In the rows, zero is written as 128.
Families of rows that turns and mirrors carry onto each other, the same ones carrying the whole set onto itself: the rest of each named row's family, in list order:
6 families of 3 rows:
S: [130  96 141 150 138 121 116 117 143 152  98 120 138 160 132]
Y: [145  89 145 151 139 120 127 130 134 162 100 128 104 157 125]
N: [146  89 134 136 146 129 118 113 142 161 109 109 113 156 125]
U: [132 113 158 137 136 121 131 164 135 132 148 110 129 105 157]
G: [ 93  96 129 135 134 129 130 127  83 161 146 110  87 129 145]
E: [103 128 152 133 129 119 140 166 138 141 152 109 129 124 165]
F: [ 83  96 136 120 122 135 127 106 101 160 134 121  95 135 133]
J: [ 89 104 134 139 125 136 146 109 102 170 122 115  91 143 127]
Z: [ 79 106 133 141 125 134 135 108  92 154 137 103 108 147 134]
M: [ 88 105 141 126 122 123 138 125  97 156 144  91  83 133 132]
W: [102 105 121 131 147 128 142 112  90 170 147 108  94 125 133]
K: [147 102 139 144 145 121 124 122 154 156 102 129 135 137 139]
X: [122 120 158 131 135 108 144 158 133 145 141 103 127  92 145]
A: [147 106 139 140 153 114 139 135 132 160  88 125 112 152 131]
B: [107 125 156 142 131 105 129 147 130 126 152 107 146 120 159]
H: [105 134 146 135 135 103 141 152 119 137 154 114 125 111 168]
L: [148 111 130 149 131 116 111 124 146 154 108 132 123 156 135]
D: [130 122 151 126 145  99 127 161 134 127 142 100 127 124 164]

Same family as J: K, H
Same family as X: W, A
Same family as N: M, D
Same family as G: Y, U

Families of rows that turns and mirrors carry onto each other, the same ones carrying the whole set onto itself: the rest of each named row's family, in list order:
4 families of 8 rows:
Sagor: [144 132 135 119 128 121 114 130 112 106 154 120 152 100 147]
Depu: [100 133 130 124 106 126 131 109 144 143 126 131  90 152 118]
zapaz: [116 137 119 105 134 104 136 139 160 142 125  86 134 128 143]
paf: [141 139 133 136 108 148 132 111 112 126 156 151 123 134 117]
muna: [134 156 138 114 118 131 111 126 117 121 155 162 116 123 115]
ved: [119 113 119 118 131 100 128 116 145 133  97  94 131 111 129]
leku: [104 139 140 115 118 124 120 130 135 125 159  97 126 154 159]
vivul: [149 156 128  90 138 109 134 146 128 129 128 124 130 158 124]
gikaz: [153 129 126 106 130 108 143 127 116 124 108 116 126 161 125]
fosup: [113 121 123 137 109 133 139  97 137 146 114 122 105 149 111]
zunun: [141 154 123 104 133 116 133 150 142 127 159 116 149 102 142]
dor: [135 150 116 104 134 107 127 131 149 141 114 142 123  97 101]
Geton: [139 125 117 122 127 109 127 117 136 129 112 133 131  79 111]
figip: [105 136 125 103 138 100 116 130 156 140 111  90 128 133 134]
Mamur: [118 126 137 129 119 135 127 117 123 126 149  93 136 162 152]
sabad: [ 90 136 134 127 120 122  95 110 145 132 138 129 114  98 125]
Nid: [155 156 120  97 127 116 153 146 134 135 137 132 125 148 120]
sodo: [122 116 124 123 118 111 134 103 130 135  93 122 104 145 112]
Fofad: [104 143 147 113 123 125 102 125 124 119 152 112 121 159 150]
tifa: [ 85 132 132 132 112 127 110 113 153 135 149 115 114 106 139]
fomas: [147 136 140 123 114 131 120 117  96 107 150 148 124 134 130]
topig: [130 152 132 103 139 113 106 144 137 121 154 115 151 100 142]
Zeli: [123 122 116 122 132 114 139 122 153 143 117  81 146 121 135]
turev: [126 151 133 124 106 138 128 120 125 129 161 161 105 126 117]
Pim: [128 123 143 120 119 123 119 116 105 111 136 110 124 165 149]
nife: [145 134 112 130 121 126 145 117 141 143 124 139 132  92 100]
sov: [102 121 131 147 111 137 113 101 139 132 148 113 130 100 134]
Radam: [137 149 114 113 120 118 144 129 151 145 127 149 114 101 101]
nis: [110 140 131 114 118 119 121 112 137 140 112 138  93 156 107]
tipem: [162 141 117 112 128 123 158 132 126 137 125 119 137 153 117]
Daso: [150 140 124 121 131 129 132 135 128 124 159 110 163 105 141]
Daz: [112 119 134 137 116 123 104 105 126 117 139 126 130  84 133]

Same family as vivul: muna, dor, figip, sabad, Fofad, topig, nis
Same family as nife: paf, fosup, Mamur, Zeli, sov, tipem, Daso
Same family as sodo: Sagor, ved, gikaz, Geton, fomas, Pim, Daz

